Rotation paths and how fast each direction turns (deg/step):
Each turn is a multiple of 5 degrees from 10 to 175, or 0.
Each row of a path follows its step; steps can be skipped.
path 1
step 5: [ 2.59  2.05  0.83 -0.50  0.00 -1.38  0.20  0.58 -3.15 -0.33  0.86  1.31
  1.72  0.04 -0.88 -1.69  1.32 -4.39 -1.86 -1.68 -1.36 -1.48 -0.23  3.09
  0.66  0.79  2.45  0.74  1.49  0.94  2.90  1.88  4.27  0.63  1.88  1.25
 -3.09  0.96  0.33 -0.49 -1.17 -1.65  0.47 -0.64 -1.25 -2.15]
step 9: [ 2.90 -2.43  1.55  0.62 -2.80  2.19 -2.37  0.89  1.72 -0.43 -2.70 -2.54
 -1.08 -0.05 -1.83 -0.39  1.09 -2.04 -0.52  2.29  2.43  0.79  1.24  1.02
  0.37  0.09  0.53  2.86  0.04  2.88 -3.64  0.69 -1.31  1.39 -1.44 -1.95
 -0.84 -1.54  1.71  0.31  2.17 -0.96  1.53 -2.88 -1.63 -0.55]
step 11: [-2.30  0.57 -2.29 -0.68 -3.27  1.27  0.66  0.36  0.91 -1.18  0.71  2.34
  1.93  0.20 -1.04 -3.29  1.92 -1.89  4.01  1.92 -0.17 -1.33 -0.50 -1.18
 -1.06 -1.94 -0.28  2.85 -0.89 -0.03  0.19 -5.01  1.37  0.07  1.13  0.47
  0.86 -0.77 -2.30 -1.27 -1.86  0.14  2.97  1.12  0.91  0.56]
step 17: [ 1.76 -3.58  1.99  0.67 -0.63 -1.08 -0.11 -2.04 -2.30  0.29 -0.87  0.58
 -1.14  2.43 -3.22 -3.45  2.78 -1.02 -0.43  3.25  0.14 -1.07  0.03  3.00
  0.83  1.30 -1.78  0.76 -0.59 -1.12 -0.69  0.36  0.89 -2.03  0.85 -0.91
  1.95  1.80 -0.74  1.97  1.07 -2.27 -2.18 -2.90 -1.39  1.95]
step 19: [ 0.42 -0.37  0.72 -0.88 -3.27 -0.49 -0.05 -0.53 -1.83 -1.91  3.23  1.46
  0.35  0.26 -0.29 -3.23  1.45  2.38 -1.40 -1.78 -1.88  0.45  1.08 -2.01
 -0.97 -0.30  1.92  0.46  1.89  1.93  3.29 -0.25 -0.07  1.45  2.88  1.80
 -1.25  2.27 -1.74 -4.47 -0.08 -0.28  2.70  0.87 -0.83  1.48]
step 22: [ 1.10  2.62  1.35 -2.90 -2.12 -3.33  1.93 -0.24 -1.91 -0.38 -2.80 -0.78
  0.98 -1.34  0.26 -0.42  1.84  1.00 -2.59  3.03  1.60  1.80  2.34  0.48
  0.79  1.37 -0.33  2.26  1.30  2.16 -0.77  3.12 -0.08 -0.70  0.91 -1.84
 -0.43  3.14  0.28  2.29 -1.43  2.58 -0.05 -1.04  0.29 -1.84]
step 29: [-1.83 -0.03 -1.92 -0.02  0.56 -0.29  0.69 -2.40  2.51  0.16 -1.90 -0.37
  1.51 -2.35  0.00 -3.26  1.33 -4.38 -1.40  0.97  3.12  1.71  0.13  1.07
 -0.88 -0.87 -0.66  3.34 -1.17  0.73 -0.22 -3.77  1.80 -2.26 -1.55  0.38
  2.07  2.24 -0.41 -0.83  0.19  0.41 -2.13  0.48  2.14 -1.67]
Directions:
[-0.43 -0.29 -0.11 -0.11 -0.24 -0.43  0.16 -0.04  0.70  0.44 -1.14 -0.62
  0.50 -0.58  0.60 -0.57  0.09  0.53 -0.54 -0.17 -0.05  0.74 -0.68 -0.47
 -0.49 -1.48 -0.24 -0.59  0.93 -0.04 -0.69  0.62 -0.45 -0.60  0.07 -0.08
 -0.26 -0.02  1.04  0.34  0.86  0.03  0.16 -0.47  0.01 -0.48] : 55
[-0.48  0.15  0.81  0.10 -0.21 -0.04  0.66  0.22  0.32  0.12  0.36 -0.37
  0.41 -0.32 -0.27  0.33  1.01 -0.22 -0.55 -0.89  0.12  0.00  0.41 -1.85
  0.68  0.59  0.20 -0.38  0.45 -0.03 -0.38  0.17 -0.66  0.54  0.36 -0.13
  0.83  0.65 -0.32  0.09 -0.56  0.64 -0.42  0.03 -1.11  0.11] : 120
[-0.22 -0.41 -0.31  0.76 -1.09  0.05 -0.06  0.35 -0.15 -0.62  0.06  0.33
 -0.67 -0.24 -0.13 -0.03  0.24 -1.32  0.14  0.52  0.12 -0.44  0.20  0.15
 -0.16 -0.93  0.43 -0.27  0.13  0.08 -0.29  0.06  0.56 -1.41  0.32 -0.34
  0.99 -0.32  0.07  0.65 -0.17 -0.65 -0.68  0.92 -0.97 -0.16] : 125
[ 0.26 -0.22 -0.10 -0.69 -0.62  0.29 -0.26 -0.38  0.43 -1.20  0.04 -0.07
 -0.05 -0.50 -0.12 -1.03  0.22  0.78 -1.00  0.66 -0.18 -0.73  0.30 -0.43
 -0.39  0.31 -0.09  0.23 -0.98  0.96 -0.77 -0.21 -0.71 -0.39  0.09 -0.35
  0.34 -0.16 -0.95 -0.77  0.87  0.41 -0.02  0.33  0.39 -0.33] : 140
[-0.46  0.23  0.39 -0.35 -0.57 -0.26  0.76  0.37  0.13  0.28  0.56  0.46
 -1.48  0.63  0.86  0.79  0.01  0.31 -0.21  0.01 -0.36  0.00  0.28 -0.33
  0.60 -0.83 -0.78  0.39 -0.10  0.65 -0.75 -0.66  0.17 -0.27  0.34  0.37
 -0.87  1.02 -0.57  0.64 -0.06 -0.30  0.63  0.02  0.51 -0.38] : 90
[ 0.75 -0.77 -0.24 -0.53  0.31  0.45 -0.33  0.03  0.06 -0.22  0.68  0.43
  0.24 -0.11 -0.40  0.49  0.30 -0.91 -0.98  0.98  0.12  1.55 -0.75 -0.56
  0.15  0.71 -0.49 -0.06  0.28 -0.10 -0.46  0.21  0.34 -0.44  0.25  0.63
 -0.68 -0.46 -0.29  0.29 -0.44 -0.11 -0.73 -0.61  0.31 -0.74] : 90
path 2
step 1: [ 0.89 -0.90  1.11 -3.44  1.96 -0.85 -4.71 -0.07 -1.89 -0.71  0.11 -0.18
 -1.47 -0.13 -1.28 -0.74 -3.05 -1.09  2.17 -2.07 -1.11  1.50 -0.42  2.74
  0.69 -0.59 -1.35  0.45 -1.13  1.75 -2.03 -1.32 -0.22  1.99  0.27  1.07
 -0.43 -1.08 -1.16 -1.28  1.35  0.64 -1.56 -5.83 -3.32  0.77]
step 6: [-1.84 -1.17  0.70 -2.80 -0.09 -1.98 -0.56  0.80 -1.27 -1.87  0.06  0.66
  2.01  0.42  0.51 -3.74 -2.15 -2.05  0.63 -4.70  0.84 -0.87 -0.73 -0.07
 -0.43  1.95 -1.87  1.22 -3.90 -2.62 -1.36 -1.16  2.93 -2.02  1.04  1.88
  1.40  0.92  0.96  0.45  1.94  2.31  1.17  0.65 -3.45 -0.48]
step 11: [ 0.91 -2.45  0.69  1.61 -3.15 -2.40  0.81 -0.71  1.54 -0.63 -1.77 -1.06
  1.17 -1.06  1.63 -1.56 -0.07 -2.37  1.02 -4.16 -0.15  2.45 -0.70 -0.99
 -1.04  0.87  2.75  0.43  0.24  2.55  0.04 -2.15  2.37 -2.81 -1.24  0.26
  0.90 -0.53  3.45 -0.56 -3.73  1.82 -2.23  2.45 -1.82  0.03]
step 12: [-2.19 -1.37 -1.57  1.98 -1.59 -1.75 -1.41 -1.48  0.80  1.37  1.74  2.95
  0.82  2.39  1.22 -0.65 -0.80  0.26  2.27  0.18  0.19  0.34  2.48 -3.46
 -2.08  1.88  3.05  1.53  0.90  1.41 -1.26  3.32  1.75 -2.51 -2.01 -1.23
  4.08  0.53 -0.47 -2.50 -2.44 -0.37 -1.60 -0.68 -0.36 -0.61]
step 22: [-1.15  0.10  2.15 -3.13  1.10  3.13  2.23  3.53 -1.76 -0.15  0.00  0.33
 -1.64 -0.17  0.88 -2.91  1.42  0.63  2.77 -1.85 -0.35 -0.34  0.82 -1.50
 -2.36  3.44 -3.99  2.17 -0.97  2.03 -1.60  0.39  0.53 -0.04  0.05  2.70
 -1.02 -1.81 -0.07  0.06  1.92 -2.26  1.67 -1.80 -1.56  1.64]
step 25: [-0.44 -0.14 -1.76  0.99 -2.15  1.10  0.22 -0.88  0.89 -3.84 -1.12  1.39
  2.71 -0.79  2.12 -2.47 -0.07 -0.21 -1.00 -1.48 -2.49 -1.91  2.29 -3.14
  0.91  2.85  0.60  0.80 -2.18 -0.87  0.17 -2.43 -0.49 -1.44 -1.69 -0.99
  3.95  3.20  0.99 -0.51  1.20  3.23  2.48  1.41  0.17  1.36]
step 27: [-0.93  0.28  0.45 -0.41 -2.98  0.34 -0.14  2.52 -0.61  0.51 -0.72  1.50
  0.96 -1.05  0.64 -2.75 -2.55 -2.10  0.20 -1.90 -0.01  2.57  3.35 -0.64
  0.62  0.86 -0.80 -0.95 -1.70  4.07 -3.81  0.13  1.85  1.05  3.08 -1.86
  1.19 -2.82  0.55 -1.37 -2.18 -2.48  1.59  2.55 -2.47  0.65]
Directions:
[ 0.18  0.62 -0.04  0.30 -0.39  0.83  0.70  0.35  0.40 -0.11 -0.18  0.11
  0.09 -0.36 -0.04 -0.91  0.48 -0.93 -0.96 -0.03  0.61 -0.08 -0.33  0.76
  0.82 -0.03  0.12 -0.24  0.00  0.70 -1.07  0.36 -0.65 -0.82 -1.35 -0.34
 -0.45  0.56 -0.40 -1.08  0.00 -0.08 -0.07  0.15 -0.15  0.02] : 160
[ 1.16 -0.99  0.40  0.29 -0.08 -0.39  0.31 -0.36 -0.04  0.18  0.05  0.20
 -1.29 -0.15  0.67 -0.45  0.04  0.10 -0.15  0.88  0.67 -0.57 -0.40 -0.36
  0.17 -0.22 -1.34 -0.05 -0.64 -0.83 -0.32 -0.65  0.35  0.43 -0.34 -0.66
  0.15  0.01  0.35 -0.33 -0.87  0.46  0.00  0.77 -0.09 -0.45] : 170
[ 0.51  0.91  0.49  0.77  0.80  0.40  0.39  0.11 -0.80  0.01  0.14 -0.69
 -0.03 -0.72 -0.14  0.24 -0.71 -0.75 -0.05  0.23  0.38 -0.21 -0.69 -0.11
 -0.63  0.54  0.18  0.11 -0.06  0.14  0.07 -0.01  0.41 -0.70  0.82  0.53
  0.73 -1.13  1.00 -1.04 -0.10 -0.63  0.13  0.50 -0.08  0.54] : 65
[-0.77 -0.68 -0.45 -1.08  0.19  0.49 -0.23 -0.32 -1.01  0.42 -0.62 -0.06
 -0.22 -0.72  0.39 -0.48  0.09  0.08 -0.74 -0.13  0.00  0.01 -0.82 -0.20
 -0.15  0.33 -0.39 -0.34 -0.29  0.45 -0.61 -0.08 -0.01 -0.60  0.91 -0.21
 -0.30 -0.02 -0.48  0.87 -0.64  0.36 -0.15 -0.23 -0.94  1.46] : 155
[ 0.03  0.08  1.03 -0.92  0.69  0.03 -0.10  0.28  0.17  0.28  0.66 -0.16
  0.68 -0.19  1.02 -0.43 -0.45  0.16  0.36  0.19  0.40 -0.09  0.61  0.95
  0.47 -0.56 -0.90 -0.69  0.37  0.63  0.72  0.56 -0.83  1.08 -0.01 -0.56
  0.41 -0.28  0.23 -0.10  0.20 -0.69  0.02  0.15 -0.59  0.70] : 55
[-0.70 -0.52 -0.72  0.69  0.39 -1.02  1.27  0.23  0.20  1.02 -0.10 -0.35
  0.15 -0.09  0.32 -0.57 -0.26 -0.34  0.13 -0.30  0.56  0.36  0.10  0.04
 -1.12 -0.40  0.09 -0.28  1.01  0.53 -0.58 -0.88 -0.09  0.47  0.44  0.09
 -0.77  0.12 -0.11  0.12  0.57 -0.20  0.50  0.80 -0.34 -0.55] : 90
[ 0.63 -0.34  0.78 -0.02  0.39  0.70 -0.51 -0.69  0.07  1.42  0.45  0.42
  0.26  0.54  0.03  0.74  0.18  0.10 -0.60 -0.66  0.36 -0.12  0.27  0.10
 -0.42 -0.35  0.28 -0.62  0.52  0.62 -0.47 -0.35 -0.70 -0.38  0.07  0.84
  0.66 -0.59 -0.65  0.03 -0.80  0.91 -0.40  0.14  0.64 -0.64] : 20
[-0.55 -0.37  0.96  0.87  1.21 -0.74 -0.68 -0.34  0.73 -0.31 -0.01 -0.03
 -0.29 -0.69 -0.72  0.23  0.93  0.64 -0.61 -0.35  0.13  0.31  0.19  0.14
 -0.37  0.44 -0.34  0.24 -0.14 -0.70 -0.06 -0.35 -0.61  0.24 -0.04  0.01
 -0.82 -0.35 -0.73 -1.10  0.12 -0.29  0.01 -0.64 -0.27  0.74] : 20
